Each scene shows the same named points in several views, each turned, perhaps mirrored, and shifted as a whole.
A view may leave some points out, and in a few views one point is out of place. Which views, in the order they come, and which point in each? Write - if none.

-- scene 1 --
view 1:
  Tagen [ 0.23  2.05 -0.11 -1.26]
  rusur [-0.55  4.42  0.54  1.81]
  mitu [ 1.17  1.67  2.05 -1.64]
  Petub [ 0.59  3.79  2.36 -0.90]
  zuve [1.37 4.49 1.99 0.36]
  nivi [ 1.11  3.56  0.10 -3.11]
  bam [ 1.44  2.80  0.79 -1.67]
  kon [-0.63  1.90  0.52 -0.49]
  tet [-0.79  4.09  2.13 -0.71]
  zivi [-0.72  3.14 -0.13  0.90]
view 2:
  zivi [ 2.31  1.60 -2.25 -0.46]
  mitu [ 1.82  0.43 -0.19 -3.61]
  rusur [ 3.26  1.71 -1.43  0.42]
  Petub [ 2.11  1.02  0.81 -1.67]
  zuve [ 3.35  0.45  0.64 -0.83]
  tet [ 1.46  2.20  0.50 -0.99]
  kon [ 1.55  1.53 -1.83 -2.36]
  nivi [-0.34 -1.07 -0.27 -1.93]
  bam [ 1.42 -0.47 -0.55 -2.48]
  Tagen [ 0.90  0.29 -2.03 -2.48]
view 3:
  tet [3.16 2.76 0.67 4.92]
  nivi [ 4.22  2.90 -2.92  4.97]
  bam [ 4.41  2.46 -1.82  3.52]
  rusur [5.92 3.00 1.86 4.63]
  zuve [4.79 0.96 0.64 4.22]
  zivi [5.86 4.16 0.78 4.07]
  Petub [ 3.35  1.99 -0.05  4.19]
  Tagen [ 4.92  4.03 -1.61  3.49]
  mitu [ 3.48  2.70 -1.41  2.38]
  kon [ 4.35  4.27 -0.30  3.26]
view 4:
  rusur [-4.61 -1.59  3.57 -3.87]
  bam [-5.35  1.20  3.85 -2.50]
  zivi [-5.82 -0.40  3.96 -4.05]
  Tagen [-6.75  1.24  4.54 -2.52]
  zuve [-4.22 -1.07  3.44 -1.34]
  kon [-7.11  0.18  3.91 -2.80]
  Petub [-5.82 -1.00  3.95 -0.83]
  nivi [-5.94  1.40  6.32 -0.75]
  mitu [-6.93  0.96  3.23 -0.79]
  tet [-6.33 -1.89  4.53 -1.58]
view 5:
  rusur [ 2.60  0.52 -1.62 -2.46]
  mitu [ 0.09 -3.00 -0.14 -1.01]
  zuve [ 2.54 -0.83 -0.79 -0.08]
  Tagen [-0.71 -1.09 -0.79 -1.93]
  zivi [ 0.97  0.19 -1.50 -2.81]
  Petub [ 1.67 -1.49  0.48 -0.76]
  nivi [-1.32 -0.59  0.72  0.00]
  kon [ 0.19 -1.50 -0.61 -2.89]
Views with a point moved: view 4
  out of place in view 4: bam

-- scene 2 --
view 1:
  ful [ 1.26  0.13 -0.55 -5.20 -0.26  3.70 -2.89 -0.55]
  vaf [ 0.95 -2.96 -0.29 -4.38  0.08  4.77 -3.12  0.26]
  Zil [ 0.72 -0.86 -1.61 -4.10 -1.51  3.56 -1.23  0.63]
  lotas [ 0.87 -1.00 -0.04 -4.75  0.22  3.89 -1.67 -0.42]
  Pado [-0.05 -0.49 -0.64 -6.17 -0.44  3.85 -1.95  1.20]
  gof [ 0.69 -0.29 -0.32 -5.02 -0.90  4.38 -2.45 -0.80]
  Suz [ 0.51 -1.77 -1.40 -4.07  1.00  3.48 -3.74  2.79]
  fetot [ 0.71 -1.48 -1.25 -3.99 -0.16  4.37 -4.44  1.25]
  Puvol [ 0.67 -1.04  1.22 -5.08  0.98  4.74 -2.13 -1.79]
  Luv [ 1.76 -1.02 -1.86 -5.44 -2.33  4.09 -3.42  0.40]
view 2:
  ful [ 0.83  0.16  0.96 -1.06 -0.66 -1.48  1.89 -0.16]
  Suz [ 0.42 -2.84  1.48  1.39 -0.20 -0.83  0.12 -0.84]
  Puvol [ 0.56  0.73  0.07 -2.31 -0.09 -1.55 -0.25  1.42]
  Zil [ 1.97 -0.60  2.45  0.03 -2.24 -0.25  1.39  0.32]
  gof [ 1.03  0.41  0.74 -0.16 -1.67 -2.11  1.02  0.66]
  Luv [ 0.02 -0.23  2.83 -0.10 -2.36 -2.00  2.11 -0.73]
  fetud [ 0.97  0.23  1.56 -1.70 -0.39 -0.77  0.09 -0.26]
  fetot [ 0.08 -1.33  1.06  1.01 -1.13 -2.18  0.77 -0.59]
  vaf [-0.36 -1.15  1.50 -0.19 -1.37 -1.83 -0.67  0.86]
  lotas [ 1.23 -0.13  1.29 -1.39 -0.73 -0.63  0.46  0.83]
view 3:
  Zil [-1.36  2.16  0.80  1.16 -0.47  0.51 -3.86 -0.16]
  vaf [-0.11  2.27 -2.27  2.34  0.17  0.70 -2.71  0.58]
  fetot [-0.90  0.91 -2.09  2.19  0.04  0.39 -3.24 -1.32]
  Pado [-0.42  2.58 -0.45  0.20 -0.04  2.00 -3.43 -1.26]
  gof [-0.19  0.96 -0.90  0.74  0.84 -0.22 -3.40  0.20]
  ful [ 0.19  0.50 -0.31  0.25 -0.12  1.19 -2.81 -0.24]
  lotas [ 0.15  2.08 -0.25  0.50  0.07  1.07 -2.06  0.39]
  Luv [-0.73  0.61 -0.77  1.46 -0.54  1.30 -5.45  0.15]
  Suz [-1.61  1.88 -1.73  2.84 -0.76  1.20 -2.25 -2.30]
  Puvol [ 1.37  1.83 -1.16 -0.06  0.90  0.86 -1.20  1.09]
  fetud [ 0.39  2.29 -0.62  0.11  0.10  1.85 -2.49 -0.15]
view 4:
  fetud [ 0.18 -2.18 -1.46  2.07 -2.21  0.40 -3.00 -3.88]
  ful [-1.14 -1.29 -2.01  1.34 -2.71  1.01 -2.61 -3.95]
  fetot [-0.85 -3.21 -2.14 -0.08 -2.83  1.53 -1.51 -2.28]
  lotas [ 0.42 -1.26 -1.10  1.36 -2.45  0.77 -3.08 -3.76]
  gof [-0.19 -0.89 -2.03  0.64 -2.19  1.10 -1.35 -3.15]
  Zil [ 1.07 -1.60 -2.31 -0.08 -2.77  2.03 -2.50 -4.80]
  Luv [-0.88 -2.34 -3.20  0.16 -1.22  2.53 -2.17 -4.36]
  Pado [ 0.52 -3.11 -2.33  1.61 -2.77  0.59 -2.32 -4.75]
  Puvol [-0.25 -0.64 -0.39  2.40 -1.81 -0.27 -2.86 -2.61]
  Suz [ 0.02 -4.50 -1.53 -0.50 -4.06  1.46 -2.44 -2.50]
view 5:
  gof [-6.80 -7.65  2.14 -1.63 -2.12 -4.71  0.84  4.93]
  Puvol [-7.73 -8.48  3.74 -2.73 -3.04 -3.50  0.11  6.49]
  Luv [-6.39 -5.84  0.89 -2.28 -2.99 -4.73  0.11  3.31]
  Suz [-5.10 -6.24  4.94 -1.67 -3.40 -5.78  0.89  2.92]
  lotas [-6.98 -6.96  3.36 -1.58 -3.12 -3.72  0.07  5.72]
  fetud [-6.84 -7.50  3.24 -1.81 -3.78 -3.66 -0.71  5.17]
  vaf [-5.60 -7.07  3.18 -3.20 -3.22 -5.47  0.83  5.31]
view 6:
  ful [ 1.84 -2.14 -5.02  1.05  1.71 -1.55  0.98 -3.29]
  Suz [ 1.94 -1.37 -2.49  3.34  1.08 -0.72  2.99 -4.40]
  Zil [ 1.64 -1.81 -3.06  0.68  2.15 -3.33  1.65 -4.15]
  Pado [ 2.90 -1.93 -3.34  0.49  0.52 -1.77  1.23 -4.27]
  Luv [ 2.78 -0.20 -3.86  0.65  3.04 -1.99  1.73 -2.85]
  fetud [ 1.90 -2.24 -3.75  0.46  0.48 -1.35  0.39 -3.34]
  Puvol [ 0.63 -2.88 -4.57  1.20  0.05 -1.28 -0.61 -2.03]
  vaf [ 1.03 -1.12 -2.50  2.27  0.87 -1.32  1.01 -2.03]
Views with a point moved: view 1
  out of place in view 1: gof
